Which row each row swaps with, under one turn or mirror
The rows were stretched afterwards, more along some directions than others.
q_483: [ -1  -6 -28 -14   4  -2  -8   8 -11   8 -52  39   3   4  30 -16  -1  -5
  28  16  10 -24  29  38 -12  16   0  -9   0  -2  -4   3]
q_564: [-17 -10 -32 -12  17  14  18  -4  -9  -7  -7  32  16  -6  19  -6  -9 -18
  25 -13  17 -27  -2 -26 -24 -23 -13  39   3   1  14   2]
q_730: [ 16  -8 -18 -26  -5   6   1   1 -12  -9 -53  35  -1   4  30 -14  -8 -10
  29  11  10 -27  27  33 -12  16   4  -5   7   0  -6   4]
q_223: [-13 -13 -28 -11  17  11  14  -8  -8 -10  -6  27  12   2  10   2 -13 -18
  14 -10  16 -40  -3 -23 -18 -13  -7  36  -1   7   3   1]
q_779: [-15  20  18 -21  -9  39  11   3   3  -1  13 -13 -14 -25 -10  25 -14 -31
   6 -21   0  -1  18 -36  -2 -24 -26  10  14 -25  24   9]
q_635: [  2  -6 -25  -9  -3   2 -15   3 -12   1 -54  39   0   1  23 -13  -5   1
  21  17   9 -24  20  39 -15  15  -4  -3   5  -9  -3   1]
q_132: [  3 -22 -15 -39  -1  28  -9   5 -17   8 -10   0 -36 -16  -2   0  -5 -20
   7  37   0 -17  36  15  14   0 -18 -22   7 -16 -18  25]
q_867: [-29  -9 -23  -3  21   6   9  -8 -10  -4  -7  34  15  -5  19   2 -11  -9
   2 -11  16 -23 -14 -23 -22 -17 -17  44  -2   6   7   4]
q_796: [ -6  -5  10   0   3  47   1  17 -18  10  -6 -18 -11 -17 -14  13  -6 -12
  -7 -11   2  24   2 -14  -4 -29 -27  15  26 -25   6   9]
q_760: [ -4  31  19 -32 -27  -7  -8 -11  20 -25 -10  12  -1 -11  -4 -18   4  16
   5  11   2   2  11  -1 -11 -31   4  -8 -21   9  24  10]
q_365: [ 18  19  -7 -23 -13 -28   0   5  19  -1 -12  13  18   7 -10 -21  24  13
  20   0 -11  15   1 -10 -11 -19  17 -16 -27  13   8  -1]
q_139: [ 22  15  -6 -18 -17 -29  -4   2  21  -8 -13  14  15  12  -9 -23  20  13
  20  -7 -19  10   0  -8 -18 -12  16 -17 -20  12  11  -1]
q_749: [ 11 -14 -21 -14   2   2  -8   5  -8  -5 -43  36  -3   2  32  -7  -5 -11
  29  16   7 -28  34  40  -6  21   2  -2   2  -2  -2  -2]
q_245: [ 14  10 -24 -50 -22   0  11  -4 -17  -9  -2  16  -2 -30  17 -39  -6  -3
  10   9   6  -4   3 -23 -27 -27  -8  -2   3 -21  21   9]
q_337: [-16  15  12 -23  -3  37  15   5   2  -2  19 -15 -20 -33  -9  27 -16 -36
   0 -22  -3  -1  19 -31   4 -21 -30  14   7 -24  24   7]
q_902: [ -1 -11 -22 -10   8  -1  -5   1 -22   2 -45  43   1   2  34 -11  -7  -2
  23  14  12 -21  21  30 -13  16   0  -2   2   3  -6   5]
q_235: [  1 -21 -16 -21  10  28   0   9 -21   9 -10   0 -29 -11   0  10  -2 -19
   9  37   2 -29  26  18  21   5 -22 -14   5 -13 -20  14]
q_250: [ -2  29  22 -24 -26  -2 -10 -11  19 -26 -14   9  -5  -6   1 -16   5  16
   6  10   3   2   8   0 -15 -38   0 -10 -17   9  21  11]
q_851: [  0 -10 -26  -6  10  -7  -8   3 -14   3 -45  44   9  -2  34 -10  -2  -7
  24  15  10 -24  16  28  -8  21   6  -1  -4   1  -8  -1]
q_213: [  2  -4  13  -8  -3  53   0  18 -19  12 -13 -16 -17 -17 -15  16 -10 -13
  -6 -10   8  23   7 -11  -6 -33 -26   8  17 -27   3   9]
q_43: [ -3 -12 -25 -14   4   2  -8   1 -15   2 -50  46   1   6  26 -15  -4  -4
  26  18   9 -29  19  34  -8  20   0  -1  -2  -4  -3   8]
q_944: [  1  30  24 -28 -29  -6 -12 -13  20 -25 -15   6  -7  -9  -3 -14   7  20
  -1   7   5   3   9   4 -13 -32  -1 -13 -16   8  19   9]
q_756: [ 13   9 -26 -51 -26  -9  14  -6  -3 -15   4  15 -15 -31  11 -44  11  -4
   6   6   0 -13   2 -12 -29 -24 -11   6   5 -14  28   4]
q_33: [  0 -22 -17 -33   9  23   5   6 -18   8  -8   4 -37 -11   1   0   3 -32
   5  41  -3 -25  36  25  15   3 -18  -9   3 -18 -13  14]
q_809: [ 18  14 -27 -50 -24  -1  11 -11  -2 -12   0  10  -6 -27  10 -38   5  -4
  11   4   0  -9   2 -21 -23 -27 -19  -8  11 -11  25   7]
q_581: [-16 -16 -35  -3  19  13   6  -3 -12  -7  -3  33  14  -6  15  -3 -13 -14
  21  -3  17 -36  -1 -18 -15 -10 -11  37   0   4   6   1]
q_151: [ -2  27  20 -26 -26  -7  -9  -9  17 -24 -13   9  -6  -5  -2 -15   6  23
   7   9   7   2   8   1 -11 -32   4 -13 -17   9  18  12]
q_611: [ -6  -1  13  -7  -3  50   2  11 -19  12  -5 -17 -12 -19 -19  17 -11 -14
 -14 -17   4  19  -2 -23  -6 -32 -30  17  22 -27   7  10]
q_60: [ -1  34  22 -25 -30  -5 -11  -9  22 -21 -12   6  -1  -6  -6 -13   7  17
   6   5   2  -1   7 -10 -13 -31   4 -14 -11   6  23   9]
q_306: [ 22  12  -4 -19  -9 -27  -3   7  19  -2  -8  18  12   9  -8 -18  24  10
  20   3 -14  10   0  -8  -8 -15  16 -12 -27  13   7   1]
q_155: [  1  30  21 -31 -32  -2 -11 -12  20 -28 -15   5  -7 -11  -5 -20   6  22
   3  10   4  -1  11   4 -12 -35  -3 -13 -17   7  24   9]
q_430: [-14  14  11 -26  -5  33  13   2   9  -8  25 -11 -16 -34  -3  19 -14 -26
   8 -28  -6  -3  18 -32   1 -19 -29  17  13 -23  28   8]
q_640: [ -1  -6 -20 -12   4   1  -7  -4 -15   4 -55  45   4   5  25 -14  -7  -3
  14  21  13 -19  18  24 -14  18   7   2   4  -3  -6   6]
q_281: [ 20  13 -18 -54 -25  -9   9  -9  -7 -19  -1  18   0 -27  20 -42   0   6
   6  -3   5  -5  -3 -24 -26 -25 -10   1   3 -12  25   8]
q_531: [  1   1  14  -9  -9  54   3  16 -23   6  -9 -21 -14 -23 -14  12  -9 -17
  -6 -12   7  21   1 -19  -8 -37 -28  11  22 -27  10   8]
q_71: [ 12   7 -24 -58 -27  -1   8  -9  -3 -11   5  10 -14 -32   6 -35   0  -3
   9  -1   1  -6   3 -31 -26 -26 -12  -3   5 -12  18  17]
q_284: [-19 -12 -38  -9  26   9  16   2  -6   1  -7  34  15  -1  14   2  -8 -24
  23  -9  11 -31  -4 -27 -20 -13 -11  40  -6   1   2   2]
q_395: [ -8  34  21 -23 -26   4 -14 -16  17 -23 -14   3   1  -6  -3 -10   1  15
   7   5   5   9  10  -4  -9 -38  -4 -14 -19   5  22  12]
q_970: [ -6 -14 -25  -6  11   1  -9  -4 -15   8 -44  39   6   1  25   0  -6 -15
  17  21   6 -28  24  43   2  25 -11   4  10  -4 -11   0]
q_295: [ 17  13 -28 -49 -20  -7  15 -14  -3 -15   1  13   1 -30  11 -43   6  11
  12   1  -4 -14   3 -16 -17 -26 -12  -3   4 -12  31   2]
q_741: [  5 -20  -9 -30   9  27   0   5 -18  12  -6   2 -27  -2   7  14  -4 -16
  11  33   2 -24  35  15  20   4 -17 -28  10 -14 -17  18]
q_420: [ -2  -1  14  -5  -3  49   0  14 -20  10  -7 -15 -12 -21 -14  12  -6  -9
  -9 -10   9  24   0 -11  -6 -36 -31  17  21 -29   9   9]
q_571: [-16 -13 -37  -9  17   8  11   4  -7  -7  -5  37  11  -5  17  -9  -8 -15
  21  -9  17 -36 -12 -25 -20 -14  -6  38  -5   2  10   3]
q_853: [ 21  19  -9 -24 -15 -27  -4   7  23  -2 -15  17  14   8 -11 -23  22   7
  25  -1 -19   5   4  -2 -13 -15  10 -19 -29   5  10  -3]
q_636: [ -5  34  21 -20 -30  -7 -12 -14  22 -27 -11   8   0  -9  -5 -11   3  20
   1   3   3  -2   4   0 -17 -28  -2 -10 -15   2  22   4]
q_175: [-18 -15 -29  -4  20  20   7  -3 -15  -6 -14  31  18  -9  19  -5 -10 -15
  20  -2  23 -32  -4 -12 -16 -17 -15  38  -1  -1   2   1]
q_124: [-18 -19 -38  -1  18  10  10   3  -4  -1  -2  34  10  -2  14   1  -8 -13
  30 -11  12 -42   0 -17 -21  -9 -16  34   1   1   8   0]
q_327: [ 19  16 -19 -52 -30  -3  11 -14  -1 -16   6  17  -1 -25  16 -36   3  10
   9   1   4  -8  -3 -34 -26 -24  -4  -4  13 -12  31   9]
q_722: [  3 -10 -22 -17   2  -3  -6   0 -13   2 -47  46  -1   2  30 -16  -4  -1
  23  17   3 -23  22  33  -9  22   3  -3   2   2  -8   7]
q_874: [-18  14  10 -16  -2  30  11  11   5  -2  21 -11 -12 -28  -4  30 -14 -29
   5 -28  -4   1  15 -32   1 -17 -26  17   8 -23  24   7]
q_72: [  5 -18 -15 -30  10  31  -1   5 -20  10 -14  -2 -31  -9   3   5  -2 -26
   6  38   1 -19  34  18  17  -4 -26 -25  10 -13 -17  17]
q_180: [ 15  13  -7 -22 -13 -25  -5   2  22   0  -9  17  17   7 -13 -22  22  20
  19   0 -17  12  -3 -11 -10 -21  10 -11 -24  14  13   2]
q_751: [ -1 -11 -19 -13  -1  -1  -9  -1 -15   0 -44  39  -4  -3  30 -10  -2   3
  23  15   3 -26  21  30 -10  23  -4   1  13  -2   4   5]
q_652: [ 15  17 -20 -54 -22  -6  14 -11  -3 -21  -1  15  -5 -21  20 -41  -3   2
   6 -12  -1 -11   3 -25 -37 -29 -11   3   5 -13  35   8]
q_92: [  1  29  25 -30 -26  -1 -13 -16  22 -31 -14   9 -10  -6  -3 -14   0  18
  -1   5   4  -2   9   0 -13 -26   4 -11 -19   7  16  12]
q_527: [-12 -13 -30  -5  15   8  11   0  -7 -13  -9  38   6  -8  26   1  -7 -19
  21  -5  18 -33  -9 -21 -28 -17 -12  43  -2   8   4   1]
q_456: [-15  16  10 -16  -4  35  11   6   4   0  19 -13 -16 -30  -6  27 -18 -37
   3 -23  -6  -1  20 -26   2 -17 -29  11  12 -26  24   5]
q_76: [ -8 -11 -22  -1   7  -2 -16   0 -12   5 -45  41   0   7  23  -2  -5  -2
  19  19   7 -27  21  36  -6  21  -1  -7  -1   1  -5   3]
q_819: [-24  -7 -36  -5  16  15   6  -1  -5  -2  -9  34  11  -5  12  -2 -10 -18
  17  -5  18 -32  -6 -29 -27 -14 -12  40  -7  -2  10   5]
q_463: [-18  20  10 -14  -4  33   9   8   4  -1  19 -18 -12 -29  -2  27 -15 -30
   8 -28  -1   7  17 -31   3 -29 -27   4   7 -20  24   6]
q_971: [  3 -22 -14 -27   9  31  -1   8 -27   5 -13  -4 -32  -7  13  13 -10 -19
   2  30   1 -25  34  17  17   2 -19 -16  16 -14 -13  16]
q_537: [ 27  13  -2 -24 -19 -25  -6   7  21  -6 -15  15   8   8  -6 -24  23  16
  22   3 -17   8   5  -7 -10 -15  19 -19 -20  14   9   2]
q_444: [ -9  -1  10  -1  -5  53  -4  16 -19  12  -6 -18 -15 -22 -18  19  -7  -9
  -5  -7   8  22   3 -12  -6 -32 -33  14  18 -31   8   9]
q_633: [ 21  16 -24 -50 -28  -2  16  -9  -7 -17  -6  12  -1 -31  11 -41   3   1
   8   4   7 -10  -5 -24 -23 -22  -6   4   8 -12  22   5]
q_734: [ 17  14 -28 -54 -25 -13  14 -15  -5 -17  -2  14   2 -17  21 -36   1   6
  12  -5  -4 -16   4 -21 -25 -18  -8  -4   8  -6  28   7]
q_198: [  7 -25  -8 -29  14  29  -4  13 -24   5 -11   2 -30 -10  10   8  -8 -22
   2  36   6 -20  33  17  22   1 -17 -14   3 -15 -21  17]
q_491: [-16  12  13 -23  -2  38  14   2   5  -3  21 -13 -18 -32  -9  28 -13 -33
   5 -19  -2  -1  20 -30   4 -22 -32  19  10 -23  25   7]
q_479: [-29 -13 -32   1  15   6   1  -4  -2  -5   2  35  10  -8   8   8 -11  -8
  10  -8   6 -39 -19 -28 -15  -1 -17  40   1   6   9   5]
q_267: [ -6   2  13  -6   0  53   1  20 -19  10 -11 -16 -13 -24 -15  10  -7 -14
 -12  -5  10  25  -3 -17  -7 -41 -28  19  18 -32   7   8]
q_969: [-19  14  15 -18  -9  41   8   9   0  -5  19 -12 -25 -33  -9  30 -20 -31
   3 -23   1  -4  19 -26  -4 -23 -32  14   6 -25  26   8]
q_934: [  7 -19 -13 -30  14  36   7   3 -27   6 -15  -5 -29 -13   4   5  -8 -20
   4  29   3 -23  36  21  19  -8 -21 -19   5 -19 -14  11]
q_431: [-14 -16 -34  -5  13  18   7   1  -6 -10   3  31   5  -9  11   0 -15 -16
  18 -11  14 -40  -8 -27 -20 -12 -12  42   0   2   6   3]
q_603: [-15  14  14 -19   0  36  18   7   4  -5  16 -11 -14 -30  -2  27 -13 -34
  10 -17  -1   0  21 -29   2 -20 -24  15  11 -24  22   4]
q_553: [  0  30  23 -25 -30  -4 -14 -10  19 -29 -18  10  -1  -4  -1 -13   3  21
   3   5   6   4   7   0 -16 -30   4  -9 -19   5  20  11]
q_204: [  4 -18 -12 -31  13  23  -5   8 -17   5 -14   2 -29  -4  10   2  -7 -19
   3  34  -5 -24  41  27  17   5 -14 -19   6 -16  -8  15]
q_986: [  3 -29 -12 -40   7  22   1   9 -22   3 -17   3 -33 -10  10   4  -7 -25
  -3  27   0 -26  34  19  12   7 -14 -10   5 -19 -14  16]
q_534: [  4   0  13  -3  -2  45   1  26 -21  12  -5 -20 -18 -23 -13  14  -5 -15
  -7 -13   7  22   2 -14  -4 -33 -24   8  19 -29   2   5]
q_930: [  9 -12  -9 -25  11  32  -4  12 -21   6 -16  -8 -33 -10   5  15  -3 -27
   7  27   1 -21  28  16  16  -4 -19 -13  10 -21 -20  16]
q_726: [ 15   2 -22 -60 -26 -14   9  -7  -3 -20  -7  18  -6 -26  19 -44   5   6
   1   2  -1 -13   1 -17 -25 -18  -2   6   4 -11  26   8]
q_654: [-19  14   9 -19  -5  37  12   2   3  -3  22 -12 -17 -29 -12  27 -18 -30
   7 -22  -1  -2  15 -35   2 -19 -27  18  10 -27  27   9]
q_703: [ 19  18  -1 -25 -15 -20  -3  -1  16  -5 -12  15  18   6 -15 -29  23  14
  18   7 -13  13  -2 -13 -10 -23  13  -7 -25   6  11   3]
q_494: [  4 -21 -17 -26   8  23  -4  16 -28  11 -11   4 -26 -12   9   1 -10 -19
   9  42   5 -18  33  19  13  -4 -12 -22   0 -19 -19  15]
q_630: [  7  31  20 -29 -31  -5  -9  -4  19 -28 -15  14  -8  -7   6 -19   5  17
  11   5   2  -3   9   0 -22 -32  11 -15 -17   8  17   7]
q_228: [ 16  24 -23 -50 -23 -12   9 -16   1 -14  -3  10   6 -22   8 -36   8   1
  12  -7  -5 -11  -6 -22 -23 -25 -13   4   7 -15  24   7]
q_44: [ 17  15  -4 -20 -15 -26  -6   4  17  -2 -11  12  15   7 -11 -21  23  13
  18   6 -18   8  -1  -6  -5 -14  14 -20 -22  16   9   0]
q_14: [-22  16   7 -18  -4  38   9   1   5   0  24  -6 -12 -30 -11  26 -19 -34
   6 -21 -10  -8  16 -32   1 -14 -28  19  12 -29  25   6]

q_72 is swapped with q_809
q_796 is swapped with q_139
q_228 is swapped with q_930
q_730 is swapped with q_479

